Look-ups in named tables: a row name and a column name give one cell, copied from the table.

dapi =
	duzosuk	lum	kaba	kimot
toru	43	104	88	94
mebi	199	176	165	121
zoril	19	106	87	101
kip	66	116	97	83
tuvare	78	104	92	78
resoloz	121	140	115	63
miko	193	172	166	116
miv	134	138	115	61

What is the duzosuk of miko in dapi? 193
What is the duzosuk of zoril in dapi? 19
What is the lum of zoril in dapi? 106
What is the kaba of zoril in dapi? 87
What is the lum of resoloz in dapi? 140
What is the kaba of miv in dapi? 115
What is the kimot of toru in dapi? 94
What is the kaba of miko in dapi? 166
What is the duzosuk of toru in dapi? 43
What is the kaba of tuvare in dapi? 92

pabin:
	vusonab	zof	nug	nefav	vobu	zis	gik	pidabos	koveku	nul
laz	-8635	1703	428	2324	-3380	2958	331	4543	-670	3436
fepu	-803	4617	7017	5563	2472	3084	4852	4995	4127	6426
romamar	4303	5348	7094	3525	4323	4714	3211	4027	5505	4928
rud	-2673	-5462	-5970	-1967	-3657	-7184	-407	-8256	-5474	-5918
bave	782	-6734	-4374	-3222	-1343	-6250	1010	-8362	-5337	-6371
nipuri	-831	3873	3155	-233	1111	3425	-1792	5950	2003	3668
fav	-2653	-9089	-9924	-9138	-5532	-8491	-8655	-8387	-7481	-9338
kevo	-3726	298	1958	-2981	-3066	2316	-5623	3018	-144	599
genene	-156	-5816	-5735	-2885	-2180	-7590	-1313	-8529	-4444	-6003

fav, nefav => -9138
fav, nug => -9924
kevo, gik => -5623
fav, zof => -9089
laz, vobu => -3380
fepu, vobu => 2472
nipuri, koveku => 2003
laz, zis => 2958
genene, nug => -5735
kevo, zof => 298
rud, zof => -5462
rud, pidabos => -8256
rud, zis => -7184

Table bituf
,rad,medi,dipuz
tefisil,-0.53,0.05,-0.07
linit,-0.36,-0.23,0.19
biver,0.04,0.43,0.38
tozipak,0.28,-0.36,0.14
fif,-0.41,-0.09,0.03
neges,-0.56,-0.59,0.71
dogedad,-0.39,-0.64,0.70
leno,0.18,0.30,0.41
rar,-0.20,0.65,0.38

What is the dipuz of rar in bituf?
0.38
What is the dipuz of biver in bituf?
0.38
What is the medi of rar in bituf?
0.65
What is the medi of biver in bituf?
0.43
What is the dipuz of dogedad in bituf?
0.70
What is the medi of tefisil in bituf?
0.05
What is the rad of tozipak in bituf?
0.28
What is the rad of tefisil in bituf?
-0.53
What is the rad of dogedad in bituf?
-0.39
What is the dipuz of linit in bituf?
0.19
What is the dipuz of leno in bituf?
0.41
What is the rad of leno in bituf?
0.18
What is the medi of fif in bituf?
-0.09
What is the dipuz of fif in bituf?
0.03
Which row has the largest rad? tozipak

buv:
columns: nuso, vov, pim, zenen, zumupo
seziv: [0.539, 0.633, 0.698, 0.573, 0.627]
gufi: [0.481, 0.369, 0.970, 0.965, 0.688]
misifog: [0.441, 0.645, 0.806, 0.539, 0.655]
vufep: [0.691, 0.384, 0.654, 0.755, 0.572]
faboz: [0.771, 0.143, 0.711, 0.915, 0.525]
lalafi: [0.506, 0.647, 0.744, 0.567, 0.655]
mef: [0.732, 0.275, 0.681, 0.833, 0.558]
melado: [0.526, 0.640, 0.702, 0.575, 0.643]
todetet: [0.691, 0.412, 0.654, 0.749, 0.592]
sul: [0.611, 0.751, 0.355, 0.746, 0.783]
zitate: [0.547, 0.645, 0.702, 0.572, 0.629]
sof: [0.475, 0.341, 0.956, 0.990, 0.690]

What is the pim of faboz in buv?
0.711
What is the nuso of melado in buv?
0.526
What is the zenen of sul in buv?
0.746
What is the zumupo of seziv in buv?
0.627
What is the zumupo of lalafi in buv?
0.655
What is the zumupo of faboz in buv?
0.525
What is the zenen of zitate in buv?
0.572
What is the vov of sof in buv?
0.341
What is the pim of sul in buv?
0.355
Which row has the largest zumupo? sul

gutana.csv
,lodiz,vana
zazaga,203,186
kefi,163,38
tuded,152,162
nipu,144,249
pevigi,174,161
fis,176,161
dap,180,162
vik,94,155
tuva,65,119
bulir,214,193
dip,204,141

What is the vana of vik in gutana?
155
What is the vana of dap in gutana?
162
What is the vana of bulir in gutana?
193
What is the vana of kefi in gutana?
38
What is the lodiz of bulir in gutana?
214
What is the vana of zazaga in gutana?
186
What is the vana of fis in gutana?
161
What is the lodiz of vik in gutana?
94
What is the lodiz of fis in gutana?
176
What is the vana of nipu in gutana?
249
What is the vana of pevigi in gutana?
161
What is the vana of tuva in gutana?
119

finimas:
,viramik,dak,guror,faku,pir,fime,fer
bovulod,171,14,160,148,92,219,185
pem,20,213,173,53,209,199,152
sar,19,118,77,126,158,212,162
sese,37,16,151,124,146,110,61
vub,154,53,176,65,193,191,22
daki,79,51,87,90,129,199,154
kud,32,151,152,200,110,21,32
ful,186,44,119,178,27,87,95
vud,88,157,204,54,151,134,16
pep,144,12,203,54,181,194,91
fuzi,62,222,30,48,137,39,14
banikid,173,205,112,65,112,36,25

What is the guror of fuzi in finimas? 30
What is the fime of vud in finimas? 134
What is the faku of ful in finimas? 178
What is the viramik of kud in finimas? 32
What is the pir of kud in finimas? 110
What is the faku of daki in finimas? 90
What is the dak of sese in finimas? 16
What is the dak of pem in finimas? 213
What is the faku of vud in finimas? 54
What is the fime of kud in finimas? 21
What is the viramik of banikid in finimas? 173
What is the guror of kud in finimas? 152
What is the faku of kud in finimas? 200
What is the guror of sar in finimas? 77
What is the fer of sar in finimas? 162
What is the fime of sese in finimas? 110
What is the viramik of vub in finimas? 154
What is the pir of ful in finimas? 27
What is the fer of pem in finimas? 152

